(in the rows, 128 means zero)
Where one turn sends some rows of the set: a few examples, then the rows asked
k819: [181 140 119 125 136 174 153 105  99 125 126 160]
k359: [138 126 118  85 117 148 100 171 134 109 114 157]
k235: [145  98 141 124 123 136 173 101  96 150 121 151]
k49: [141 128 102 126 137 142 159 108 121 155  96 187]
k913: [139 142 117 140 128 143 162 100 121 144 112 187]
k515: [151 128 131  93 124 150 121 188 121 148 142 118]
k129: [143 103 136 124 129 157 174  99  96 140 121 130]
k314: [178 146 130 127 145 177 149 104 109 119 112 144]
k536: [134 142 112  85 110 142 110 169 140 108 131 156]
k202: [143 136 110 129 123 142 148 104 106 156 104 189]
k454: [180 136 142 126 141 168 159 110 106 112 118 162]
k613: [137  98 148 135 113 148 165 103  98 137 115 136]
k574: [125 134 117  86 131  95 136 147 146 137 119 123]
k375: [137 123 109  98 120 155 110 175 151 110 113 161]
k109: [166 129 132 120 116 139 122 182 132 152 148 116]
k689: [139 102 151 135 133 152 176 112 102 149 114 145]
k382: [154  93 147 129 117 133 173 111  99 139 120 139]
k947: [157 115 158 155  94 159 140 146 138 125 135 147]
k460: [144 135 105 127 139 158 157  98 121 148 105 185]
k229: [178 132 136 136 129 177 157 103 112 115 130 147]
k892: [183 141 124 141 134 178 154 111 123 111 120 148]
k810: [171 123 147 122 109 101 129 120 131 121 146 121]
k495: [159 126 128 102 142 138 111 177 131 151 144 112]
k369: [142 125 112  97 118 137  95 172 142 116 134 163]
k823: [165 133 143 105 132  94 152 131 114 166 114 162]
k929: [150 131 131 114 124 150 113 181 126 162 138 113]
k545: [110 143 115  92 121 117 134 157 146 147 132 118]
k579: [140  91 118  83 149 123 126 138 128 142  90 167]
k417: [155 132 111 149 136 177 115 145 163 147 122 141]
k833: [118 148 118  94 119 103 123 141 145 135 126 119]
k534: [138 129 116  98 117 160 104 179 149 119 128 154]
k387: [115 133 116  77 130 109 127 152 148 133 121 130]
k17: [156 135 135 105 120 130 121 175 132 153 152 113]
k624: [111 125 116  98 129 111 121 149 154 132 130 119]
k400: [132 125 104 131 116 150 158  96 109 145 116 183]
k232: [139 135 124 107 160 166 146 130 157 119  83 154]

k495 -> k454
k574 -> k382
k235 -> k17
And these:
k129 -> k515
k810 -> k947
k202 -> k833

Where one turn sends some rows of the set: a few examples, then the rows asked
k638: [157 131 139 133 121  84  59 102 100 110 120 145 118 101 114 132 136 102
 152 137  83 137 157 122 137  77 117 153 124  94 116]
k285: [171 123 178 137 170 113 143 122  71 107 110 103 106 104  99 163 130 121
 127 136 112 140 177 128 150 125  91 129 128 116 139]
k483: [150 137  92 126 148  95 160 146 103 131 119 158 145 103 109 156 143 116
 135 119  95 121 161 157 116 147 117 135  93  89 138]
k595: [178 136 149 134 143  93 135 117 117 131 170 179  74 140  92 151 136 105
 120 124 159 148 161 137 101 119 130 145 132 123 120]
k957: [110 166 148 133 142  56 167 150 111 123 111 152 135 114  87 133 155 134
 149 140  91 134 166 150 164 124 147 173 115 142 155]
k37: [155 141 200 122 118  71 130 172 114 144 115 145 134 122  95 143 146  83
 146 131 144 156 165 127 166 122 134 129 129 152 132]
k727: [155 144 200 135 124  75 146 179 130 144 130 138 116  94 116 145 146  78
 148 130 142 146 163 131 166 114 123 138 125 136 137]
k586: [153 130 122 117 139  96 181 121 112 145 109 197 115 156 102 127 148 131
 136 152 108 182 180 122 137 127 101 138 152 136  92]
k680: [184 126 133 151 188 113 138 137 127 126 126 149 140 127  87 130 124  99
 165 140  98 166 108 120  96 118 101 111 150 117 141]
k100: [125 162 161 114 164  91 134  77  99 128  91 162  78 119 129 173 130 107
 145 149  82 177 165 102 155 102 117 165 159 131 134]
k587: [100 158 153 125 122  61 156 147  98 121 103 153 138 135  79 125 148 129
 158 130  88 145 174 135 168 118 146 168 131 157 135]
k201: [165  97 134 167 148  63 116 136  93 116 102 120  83 111 120 131 170  61
 160 142 121 172 148 139 142 118 114 142 127 119 137]
k316: [162 117 122 161 136 106 144  98 106 127 154 150  74 148  88 144 125 119
 146 126 116 128 142 150 119 114 105 163 122 109  93]
k426: [174 103 149 144 145  66  96 134  84 119 101 126 100 123  95 133 173  64
 157 144 132 167 142 139 127 117 128 143 120 123 137]
k862: [153 161  99 132 124  73 138 139 149 142 123 158 126 162 119 159 109  72
 161  98  93 162 160 159 150 102 112 129 136  97 142]
k281: [169 167 158 117 180 121 127 123  80 128  97 124  87 137 135 144 129  86
 161 139  90 155 186 117 139  99  86 171 124 105 127]
k856: [119 148 141 145 131  62 141  95  96 132 120 178 152 117 145 105 119 106
 138 162  97 141 181 104 121 103 111 171 140 135 159]
k573: [160 135 136 165 171 113 145 149 139 137 141 147 134 144  88 155 103  99
 164 112 124 168 119 123 149 112 132 108 165 142 142]
k347: [147 163 183 131 149  97 163 113 109 105 106 121 109 121  79 150 147 107
 130 113 129 149 168 149 121  92  94 135 160 145 176]
k433: [119 134 142 132 136  85 145 167  76 104 111 134  98  77 112 142 123  99
 127 116  98 141 129 110 155 151 143 129 159 148 120]
k333: [155 164 118 145 148  97 107 177  94 136  97 125 111 136 123 135 124  52
 154 107 106 120 155 122 142  96 120 121 152 159 130]
k152: [144 159 113 127 166 129 154 152 107 134 157 174 116 100 139 146 127 117
 169 127  83 152 160  94 103 112 143 168 166 145 120]
k374: [155 133 111 112 162  96 109 141 100 128 109 153 175 110 106 148 103 102
 120 151  88 137 126 131 155 110 118 185 140 121 155]
k137: [176 162 125 104 148  93 143 140 125 128 132 198 102 152  88 149 161 132
 122 126 133 173 179 148 135 126 137 133 136 129 113]
k455: [155 135 134 137 118 115 162 109 127 147 130 168 104 153 101 126 117 125
 156 138  92 143 166 127 138  92  77 147 144 110  73]
k172: [140 120 136 131 131  52 172 103 127 143 124 177 129 112 101 147 115  87
 130 146 110 159 149 122  96 121 109  96 149  93 158]
k617: [120  90  99 149 147  66 166 136 103 139 136 162  88 121 127 186 121  83
 148 126  96 167 170 120 153 143 127 147 134 118 124]
k629: [158 147 123 148 129  72  71 107 118 111 114 148 120 109 133 131 130 103
 151 137  74 143 170 127 158  75 109 134 133  91 128]
k414: [110 135 144 136 111  80 126  99  80 127 120 170 146 120 134 103 121 106
 149 146  92 140 178 101 122 100 111 190 140 140 133]
k134: [143 115 129 136 173  59 110 125 100 137 101 148 113 120  82 153 114  72
 135 168  88 136 144  97 132  71 121 125 170 141 151]
k173: [138 177 147 127 139 111 142  89 108 121  92 152 133 131 132 176 135 116
 127 109 122 161 155 148 162 119 114 168 153 162 161]
k19: [125 169 158  94 138  86 152 164 110 114 119 152 122  90  95 104 120  79
 138 128  92 153 128 119 110 100 116 184 165 120 156]
k171: [175 143 119 124 181 123 130 139 114 118 138 164 131  88 112 143 134 129
 162 144  63 149 132 105  93 119 115 135 148 109 117]
k273: [131 148 142 114 139  87 165 168 132 150 149 171  89  98 114 153 132  71
 156 117  97 131 195 116 102  91 105 142 124  95 128]
k860: [124 150 116 154 168 110 167 151 120 133 152 159 102 132 101 158 119 112
 174 112 104 167 146 112 142 107 164 146 180 160 136]

k134 -> k374
k152 -> k860
And these:
k100 -> k173
k587 -> k37
k172 -> k483
k957 -> k727
k455 -> k586

Where one turn sends some rows of the set: a few examples, then the rows asked
k176: [123 157 131 180 150 164 136 157 135 153 126 129 149 114 150 164 123 124]
k824: [160 167 175 139 128 103 117 165  98 155 112 118 126 154 131 160 119  88]
k496: [166 177 147 129 131 106 159 137  86 117 141 142 124 128 152 130 111  95]
k662: [ 83 199 123 151 124 117 112 132 109 103 156 125 105 145 140 166 138  82]
k641: [169 198 119 128 144 141 126 169 113 143 111 114 115 129 130 124 117  70]
k246: [124 156 127 159 134 120 121 119 182  96 129 132 128 107 134 132 118  92]
k428: [123 128 146 152 130 149 102 155 154 115 121 142  86  99 130 117 135 106]
k255: [103 161 162 118  92 150 102 167 122 127 135 113 136 148 159 128 131  73]
k289: [103 166 137 145 132 111 164 153 147 119 172 120 118 146 136 146 115  96]
k18: [127 143 134 159 126 155 117 138  91 136  98 125 182 123 145 139 127 125]
k355: [108 176 144 143 135  95 122 112 111  82 126 179 138 130 130 144 126 125]
k245: [128 131 134 145 154 128  58 143 127 115  85 134 123 120 140 115 121 102]
k640: [139 165 120 112 153 134 104 143 126  97  99 104 146 150 160 124 157  93]
k102: [126 158 122 183 152  87 101 121 132  96 110 141 116 130 119 115 108 122]
k2: [113 145 145 110 155 129  79 141 119 119 117 184 141 122 162 148 131 102]
k257: [166 159 154 108 135 126 131 154  84 135 130 141 130 125 166 128 112  82]
k59: [124 171 111 148 152  74 116 135 117 125 139 131 159 178 143 117 110  93]
k919: [125 166 139 148 175 139 136 165 116 108 128 121  81 145 127 119 158 121]
k508: [121 145  82 120 132 114  95 145 114 130 135 133 120 153 150 149 175  87]
k544: [112 167 156 157 134 116  88 171  82 146 132 142 112 174 132  94 124  98]
k930: [177 184 162 149 134 108 137 159 122 139 117 120 109 145 141 162 138  97]
k761: [ 98 145 154 128 123 115  83 160 139 152 111 149 149 146  92 160 129  92]
k118: [127 181 128 203 130 146 125 140 101 151 127 153 156 131 132 114 120 124]
k960: [125 148 132 166 161 179 125 153 102 149 105 129 154 113 129 131 133 122]
k591: [113 182 129 148 154 133 112 130 113 125 154 155 104 147 123 124 187  75]
k631: [116 178  90 130 135 154  95 167 137 120 116 167 101 111 129 121 134 104]
k74: [ 88 171 108 136 125 120 107 154  94 118 118 156 126 130  82 120  97 111]
k743: [101 132 155 172 109 106 104 143 120 125 135 146 110 125 100 106  96 107]
k829: [105 133 151 140 116 119  80 130 141 121 115 130 159 121 125 120  94  74]
k782: [107 153  94 132 116  89 110 129  89 116 137 125 132 165 119 144 156  97]
k934: [140 157 109 187 140 133 136 136 123 145 131 150 163 125 160 140 125 131]
k424: [123 184 134 157 114 118 115 144 171 117 118 157 122 136 107 160 161 109]
k86: [157 199 126 139 135 116 135 161  94 143 118 113 128 142 107 122  95  75]
k106: [ 93 159 146 132 155 126 101 133  84 135 147 144 125 157 100 124 163  70]
k450: [113 172 150 188 103 152 116 146 101 145 115 127 168 131 136 144 112 120]
k993: [ 78 169 128 123 142 135  87 151 103 128 147 123 114 142 148 172 131  68]

k86 -> k824
k2 -> k631
And these:
k428 -> k246
k118 -> k450
k993 -> k508
k59 -> k544

